A single turn carries every row of the set below to another of its rows. Some are shown first; where does it send the rows asked next?
napek: [ 0.54 -1.49  0.71 -0.70  1.64  2.18  0.41 -1.24  4.83  0.65  1.41  3.19
  0.35  4.99  0.98  4.58 -2.12 -0.86  2.64 -2.04  0.98 -0.03  3.01  2.08
  3.05  2.11]
Tuf: [ 0.76 -0.74  0.99 -0.12 -0.31  2.09  0.07 -0.99  4.78  1.06  0.76  3.24
 -0.06  5.92  1.16  4.48 -1.82 -1.78  2.53 -0.89  1.53  0.71  2.85  1.75
  2.96  1.47]
geve: [ 0.80 -1.26  0.44 -0.44  1.60  1.58  0.74 -1.35  5.45  1.05  1.15  3.35
  0.46  5.42  1.17  4.33 -1.98 -0.96  2.44 -2.03  0.69  0.18  2.40  2.00
  2.99  1.31]
gisu: [-0.76  2.06 -2.23  1.81  0.29  2.26  0.55 -1.02  1.14 -1.02  2.28  2.65
  2.30  1.77 -0.15 -0.23  3.35 -0.20 -0.69 -0.81 -0.67  2.07  2.17 -0.60
  0.35  2.75]
sikog: [ 0.11 -1.07  1.07 -0.24  0.08  2.11  0.16 -1.05  5.07  1.15  1.19  3.43
  0.16  5.61  0.93  4.69 -1.72 -1.37  2.59 -0.89  1.48  0.46  3.31  1.48
  3.28  1.54]
Tipe: [-0.47  0.59 -1.46  0.15 -0.69  1.10 -1.33 -2.40  3.57 -2.17 -0.04  1.59
  0.88  0.68 -0.60 -2.50  3.41 -0.46 -0.44 -0.50  1.27  2.12  3.41 -0.55
  2.15  1.89]
kadad: [ 1.22 -1.09  0.64  0.19  0.17  1.29 -0.10 -1.17  5.40  0.83  0.93  3.78
  0.34  5.07  1.25  4.29 -2.06 -1.47  2.37 -1.70  0.48 -0.29  2.40  2.30
  3.33  1.08]
Nalo: [-0.99  1.58 -0.56 -0.02  0.02  1.52 -1.39 -2.83  2.92 -2.26  0.65  1.46
  0.98  0.41 -0.61 -2.15  1.81  0.29 -1.47 -1.15  1.57  2.52  2.43  0.56
  3.19  1.79]
riz: [ 0.82  2.13 -2.87  2.43 -0.06  1.81  0.44 -0.42  2.32 -0.42  1.58  2.88
  0.74  0.99 -0.16 -0.70  4.11 -0.39 -0.45  0.14 -0.39  0.84  1.68 -0.77
  1.08  2.21]
Vopot: [-0.64  1.46 -3.44  1.89 -0.82  1.08  0.65 -1.66  2.53 -1.18  0.76  2.22
  0.66  0.99 -0.46 -0.73  2.94  0.23 -0.86 -1.04 -1.00  1.43  0.62 -1.17
  1.30  2.69]
Daro: [-0.84  1.13 -2.54 -1.80 -0.22  1.75 -1.23 -0.56  1.45 -2.05  0.53  0.56
  0.45  1.06  1.38 -1.84  2.07  1.75  1.61  0.18  2.11  0.62  0.75  0.37
  0.97  2.01]
vokoz: [ 0.34  1.76 -3.35 -0.24  0.03  1.58 -0.39 -0.40  2.11 -0.89  1.67  0.66
  0.47  0.45  1.51 -1.34  1.67  2.57  1.32 -0.35  1.75  0.23 -0.24  0.23
  1.02  1.00]
visi: [-0.80  2.01 -3.06 -0.81 -0.22  1.71 -0.83  0.18  2.36 -1.47  0.95 -0.21
  0.67  1.28  2.32 -1.24  1.55  1.92  1.33  0.04  2.53  1.02  0.40  0.47
  0.76  1.72]
Fopab: [ 0.40  1.21 -2.75  0.80 -0.34  2.43  0.35 -0.45  1.79 -1.40  1.33  2.46
  1.46  1.39  0.65 -0.83  3.73 -0.01  0.09 -1.04 -0.85  0.51  1.66 -1.19
 -0.69  2.78]
ped: [ 0.67 -1.77  0.76 -0.72  1.87  2.69  0.26 -1.05  5.07  0.99  1.46  3.20
  0.08  4.85  0.61  4.82 -1.54 -0.91  2.66 -2.14  1.02  0.33  2.79  2.24
  2.29  1.92]
padug: [ 0.49 -1.09  0.75 -0.13  0.76  1.36  0.12 -0.77  5.32  1.17  0.77  3.67
  0.35  6.07  0.76  4.30 -1.80 -1.24  2.71 -0.69  1.18  0.51  2.53  1.91
  3.15  1.35]
Sav: [ 1.03 -1.49  0.56 -0.60  1.74  2.39  0.40 -1.34  4.79  0.72  1.07  3.08
  0.37  5.69  0.88  4.40 -1.87 -1.24  2.73 -2.10  1.27  0.67  2.78  2.00
  2.66  2.09]
Ded: [ 0.02  0.45 -1.64  1.16  0.22  1.20 -1.95 -1.52  4.43 -2.08  0.06  1.34
  1.20  0.66 -0.75 -2.49  2.85 -0.11 -0.39 -0.48  2.22  2.55  3.22  0.18
  2.64  2.19]
zolir: [ 0.61  1.93 -3.10  1.72  0.10  2.99  0.57  0.22  2.47 -1.15  1.46  2.45
  0.95  1.38  0.61 -0.42  3.92 -0.93 -0.47 -1.43 -0.29  0.65  1.26 -0.96
  0.38  2.99]
ziv: [ 1.01 -1.38  1.15  0.30 -0.13  1.70 -0.21 -1.03  5.15  0.77  1.07  3.51
  0.68  4.71  1.32  4.54 -2.50 -0.80  2.16 -1.83  0.50 -0.27  3.21  1.81
  2.66  1.48]
Tasun: [ 0.13 -0.93  1.15 -0.47 -0.15  2.27 -0.11 -0.82  5.08  1.20  0.92  3.25
 -0.44  5.12  0.90  4.95 -1.36 -1.49  2.58 -0.57  1.62  0.54  3.06  1.98
  2.79  1.24]
Gisur: [-0.74  1.73 -2.08 -0.60 -1.07  2.31 -1.45 -0.07  0.43 -1.69  1.68  1.59
  1.63  1.16  0.98 -1.04  1.27  2.22  1.32 -0.15  2.12  1.08 -0.32  0.67
  1.30  1.77]
tib: [ 1.75 -1.37  0.87  0.41  0.15  1.67 -0.10 -1.49  5.14  0.63  0.88  2.94
  0.56  4.78  1.56  4.42 -2.56 -1.10  2.13 -2.20  0.72  0.17  3.01  2.23
  2.52  1.40]
Nog: [-1.16  1.09 -3.82  0.11  0.10  0.78 -0.29 -0.71  1.70 -1.41  0.63  0.99
  0.79  1.18  0.35 -1.08  1.51  2.47  0.87  0.06  0.61  1.28 -0.65 -0.01
  0.89  2.77]
Los: [ 1.10 -1.55  1.02  0.36 -0.13  1.70 -0.44 -1.36  5.53  0.81  1.15  3.08
  0.28  3.97  1.23  4.83 -2.04 -1.04  2.18 -2.04  0.60  0.08  3.36  2.39
  2.27  1.00]
kubaf: [-1.21  0.74 -2.77  0.54 -0.39  0.39 -1.29 -2.22  3.01 -2.04 -0.22  1.67
  0.14  0.82 -1.34 -1.97  2.41  0.74 -0.09  0.15  1.28  2.24  0.92  0.05
  3.32  2.56]
Zop: [-0.16  1.08 -1.55  0.30  1.29  0.95 -1.11 -1.92  4.07 -1.28  0.21  1.21
  0.23  0.67 -1.10 -2.66  2.72  1.11 -0.57  0.25  2.20  2.30  2.25  0.12
  2.80  1.68]

kadad turns into geve
Gisur turns into Nalo
Now these:
visi turns into Ded
vokoz turns into Zop
Tuf turns into tib
Tipe turns into Fopab
ped turns into Tasun
kubaf turns into Vopot
sikog turns into ziv

A single turn carries every row of the set below to another of its rows. Some are shown first; where does it send the rows asked next?
Notin: [ 1.34  1.40 -1.53  1.25  0.63 -2.00  1.72  1.11  1.90 -0.76  0.99 -0.24
 -0.68  0.38  1.42 -2.15  0.03  2.07 -1.91 -1.68  2.24 -0.44 -0.75 -5.16
  0.84]
gef: [ 0.30  1.50 -1.54  0.08  0.72 -3.46  1.29  1.93  1.37  0.05  1.00  0.64
 -1.29 -0.84  0.81 -2.61  0.99  1.26 -1.98 -0.83  2.17  0.16 -0.31 -3.98
  1.04]
Rap: [ 0.65  3.22 -0.11  1.11 -0.83 -0.18 -0.11  3.60  2.36  0.06  2.81 -1.29
 -0.55  3.53  0.17 -2.52 -1.70  1.66 -2.71 -1.73  2.55 -1.71 -0.29 -3.30
  1.88]
keta: [-0.05 -0.89 -0.16  0.36  1.06  2.56  1.53  1.67  1.62 -1.73  3.13 -3.27
 -0.44  0.93 -1.26 -0.82  1.24  0.65 -5.85 -0.43  0.26 -0.15  1.41  0.06
  1.63]
zoge: [ 2.08  2.70 -0.21  2.53 -0.67  1.57  0.13  1.88  1.03  0.82  1.13 -1.65
 -1.05  0.08 -3.39  0.35  0.20 -1.27 -1.61 -1.44  0.05  0.62 -1.74  1.66
  3.42]
Ronog: [ 0.57  1.46 -1.54  2.00  1.58 -1.10  0.25  3.28  2.21 -2.47  0.68  1.33
 -0.62  2.16  0.36 -2.70 -0.79 -0.76 -1.03 -2.14 -0.89  0.57 -0.19 -1.66
  2.42]
Tupep: [ 1.75  3.31 -1.48  0.80  0.67 -1.80  1.08  0.92  0.27 -0.98  1.69 -2.69
 -0.42  0.28 -0.98 -2.94 -1.02  0.75 -5.20 -2.28  2.89 -2.35 -2.30 -1.42
  3.48]
zekig: [-1.23  0.71  0.27  1.06 -1.31  1.32  0.46  2.03  1.78  0.41  3.83 -1.96
 -0.04  0.82 -2.14  0.15  1.32 -1.98 -5.11 -0.42  1.21 -2.03 -2.55 -0.83
  1.07]
pigiz: [ 2.63  1.54 -1.98 -0.24  1.02  1.93  1.33  1.23 -0.74  0.29  2.89 -4.17
 -3.16 -0.49 -2.06  0.12  2.38 -0.46 -1.99 -1.75  1.81  1.03  1.78  0.90
  1.84]
bil: [ 0.19  2.34 -1.69  0.23  1.09  0.73  0.17  0.88 -0.32  1.76  2.45 -0.94
 -3.10  0.49 -1.98  0.27  1.38 -3.81  0.24  0.35  1.75  1.32  0.00  0.39
  1.03]
pepa: [ 0.46  0.86 -1.85 -0.67  0.27  3.15 -1.14 -0.50  1.65 -0.09  4.28 -2.93
 -2.79 -0.83  0.91 -2.63  0.08 -0.11 -4.62 -3.30  3.51 -1.06 -1.19 -1.35
  2.85]
Zedan: [-0.37  0.24 -0.75  1.80 -0.24  1.47 -0.25  0.07  3.82 -3.46  2.27  0.20
 -1.99  1.00 -1.90 -0.24  0.88 -0.02  0.58  0.36  0.67  0.20 -1.51 -1.30
  0.68]
sudus: [ 3.56  0.60 -1.51  0.38  0.25  2.92  2.87  1.15 -1.16  0.85  1.85 -3.03
 -2.24 -0.59 -0.64 -0.72  1.90  0.77 -1.20 -1.39  2.11  0.66  0.98  0.26
  1.60]
kaden: [-0.66  1.79 -1.46 -2.62 -0.08 -1.02 -1.39 -2.12  1.63 -0.44  2.07  1.45
 -1.12  1.05 -0.57 -0.47  0.25 -2.37 -3.00 -1.27  1.52  0.84 -0.83 -0.45
  0.66]
pivu: [ 1.85  1.65 -2.46  0.56  3.90  1.80  0.93 -0.82 -2.43 -0.90  1.20 -0.96
 -2.65  0.93  0.42 -1.93  1.44 -1.81 -1.61 -2.49  1.50  0.27 -0.64 -0.47
  2.70]
bek: [ 0.71  2.43 -1.58 -0.57  0.54  1.89  0.17  1.24 -0.23  2.95  1.77 -0.48
 -2.55  1.59 -1.67 -0.30 -0.09 -2.30  1.25 -0.45  2.18  0.55 -1.10  0.15
  0.70]
reseb: [-1.17  2.51 -0.91 -0.19  0.68  3.78 -0.66  0.87  1.98 -2.91  3.19 -0.31
 -0.77  3.51 -1.77 -0.50 -1.69  0.74 -1.37 -0.76  3.02 -0.93 -1.18 -0.26
  1.32]
kipog: [ 1.17 -0.12 -3.27 -1.71  0.24  0.42 -0.68 -0.98  0.17 -3.23  2.99  0.05
 -1.34  1.54  0.86 -0.55  1.57 -0.24 -2.33 -3.65  0.24  0.35  1.17 -1.87
  0.17]
Putus: [ 0.74 -0.17 -0.77  0.21  0.46  1.89  1.12 -0.65  2.33 -0.58  2.85 -0.07
 -0.33 -3.85  1.78 -0.77  0.37  0.66 -3.26 -2.19  2.13  0.88 -1.38 -2.00
  2.09]
kep: [ 0.26  3.16 -0.68  0.31 -0.21 -0.43 -0.60  4.51  1.00 -0.49  2.36 -2.24
 -1.09  2.60 -0.90 -3.13 -1.33  2.08 -3.33 -0.98  2.22 -1.64  1.39 -1.90
  1.26]

Rap turns into bil
pepa turns into zekig
sudus turns into kep
Now these:
reseb turns into kaden
zoge turns into Ronog

